(in the rows, 128 means zero)
Which row each row swaps with, under one turn or mirror:
The rows were stretched afterwards, more along some directions than others.
J362: [142 128 109 139 160 136 150 163  89 103 129 115 113 110 136 127 173 122
 126 118]
J969: [132 130 135 120 162 102 111 130 131 107  99 131 135 114 160 109 133 123
 115 111]
J733: [148 127 127 134 141  92 123 132 122  93 113 113 119 107 154 105 143 128
 104 117]
J481: [121 133 153 158 135 132 134  97  77 106 122 145 115  82 165 105 178 134
  99 127]
J806: [147 124 134 158 125 137 174 153 116  88 146 158 132 118 152 125 143 135
 146 116]
J645: [134 136 112 172 118  73 146 139 124  88 107 132 133  49 151  94 174 149
 136 112]
J890: [130 143 113 180 111  83 149 153 128  79 106 149 133  71 137 101 153 138
 148 116]
J964: [126 168 114 143 151  81 111 147 144  99  95 113 118 124 137  76 139 103
 103 115]
J336: [136 134 120 150 122  93 129 145 153 113  95 106 123 127 137 110 127 129
 122  86]
J809: [148 125 142 127 140 154 149 141 134  91 108 152 100 101 137 121 166 154
 114 154]
J574: [119 131 114 138 142 130 125 160 135 114  97 119  95  97 128 121 171 149
 136 137]
J655: [132 127 118 156 102 141 146 157 160 109 102 140  91 116 133 116 152 151
 133 124]
J510: [141 117 126 149 136 140 150 159 117 106 145 118 126 134 143 147 119 116
 121 124]
J716: [153 127 110 155 129 153 161 172 123 104 149 115 116 141 128 137 152 113
 123 114]
J540: [121 150 128 132 152 142 154 150 159  79  87 154  92 105 143 102 156 146
 124 160]
J432: [133 125 153 151 144 153 160 164 120  68 137 164 121 129 142 140 122 119
 135 129]
J493: [136 140 105 153 124  78 116 137 129 111 100 104 116 117 140  91 143 126
 107 103]
J392: [130 104 133 156 107  90 162 146 126 122  97 140 151  43 147 129 170 170
 167 129]
J8: [125 111 155 169 126 139 151 112  98 105 111 158 114  95 161 137 154 147
 119 126]
J280: [142 129 117 138 118  88 136 135 138 116  96 117 132 104 146  93 151 142
 115  99]
J646: [144 145 112 156 127 125 153 168 120  88 142 131  99 138 132 125 145 113
 127 112]
J747: [132 132 135 129 150 149 155 155 125  75 150 154 114 149 147 139 112 112
 132 139]
J816: [121 157 153 178 126 124 150 124 122  94 133 173 121 110 164 106 109 130
 118 137]
J402: [151 124 136 133 137 160 154 153 123  92 108 131  94 108 131 116 193 160
 122 138]
J598: [ 96 138 114 147 153 129 152  99 125  93 108 162 120  90 155  91 122 147
 115 135]
J534: [128 120 116 120 155  85 110 141 145 141 101 115 140 106 145 118 133 124
 128 117]
J149: [128 131 126 131 165 136 137 143 102  93 158 149 112 131 139 130 119 108
 117 128]
J767: [144 130 124 144 127  91 121 131 116  97 108  97 126 102 148  90 177 133
 102  97]
J461: [102 145 115 120 170 136 125 151 154 113  97 138  96 104 126 123 144 137
 137 154]
J787: [131 110 102 156 116  98 169 173 139 126 117 134 127  73 134 120 161 151
 157 113]
J777: [126 133 126 141 140 137 133 123 126  98 103 132  92 103 134 114 166 153
 110 150]
J43: [126 121 126 154 122 142 153 129 109 131 106 136 128  97 165 128 161 137
 120 110]
J462: [111 126 126 120 152 143 166 113 143 101  88 171 145  92 149 116 145 157
 145 156]
J773: [125 164 165 134 179 152 145 125  99  75 116 172 132 107 144 126 147 125
 120 146]
J413: [129 158 148 180 128 138 155 123 112  89 126 167 124 112 174  86 136 126
 104 123]
J56: [107 127 101 162 142 110 147 111 146 118 108 162 143 102 146 113 119 143
 136 132]
J520: [114 127 118 159 137 113 125 145 131 121  99 126 101  94 125 119 160 162
 140 133]
J119: [100 148 131 159 138 112 153 113 141 117 101 176 146  92 142 105 128 149
 136 127]
J117: [134 146 169 139 165 169 151 114  79  88 131 158 117 113 146 105 161 123
  93 146]
J84: [126 141 168 169 141 140 161 126  97  86 102 161 123 101 152 107 157 133
 121 131]
J961: [131 106 134 137 108 144 159 164 133 105 129 149 122 131 133 136 159 123
 149 127]
J772: [137 118 114 152 135 146 147 163 140 115 103 108  82  99 119 111 172 145
 114 126]
J654: [132  84 124 144 109 134 146 134 109 133 144 131 119 125 136 138 156 128
 131 119]
J710: [133 119 125 135 149  86 109 128 108 118 108 100 129  95 154 107 156 136
 120  89]
J753: [129 144 115 151 130 129 150 153 155  91 102 149  89  97 123  98 159 150
 120 144]
J813: [115 139 149 140 142 134 142 114  92 115 122 161 117  88 154 128 153 142
 124 133]
J235: [140 120 126 141 122 105 122 141 139 117 106 117 125 121 148  93 135 118
 108  99]
J670: [131 112 127 131 106  95 159 136 142  98 111 152 131  52 158 130 159 158
 149 114]
J297: [135 112 131 120 141 162 174 114 127 112  96 175 155  88 160 125 154 157
 138 146]
J757: [102 151 135 159 139 128 147 124 115 116 112 160 132  94 138  97 158 121
 130 143]

J777 pairs with J733
J757 pairs with J806
J654 pairs with J816
J493 pairs with J809
J773 pairs with J362

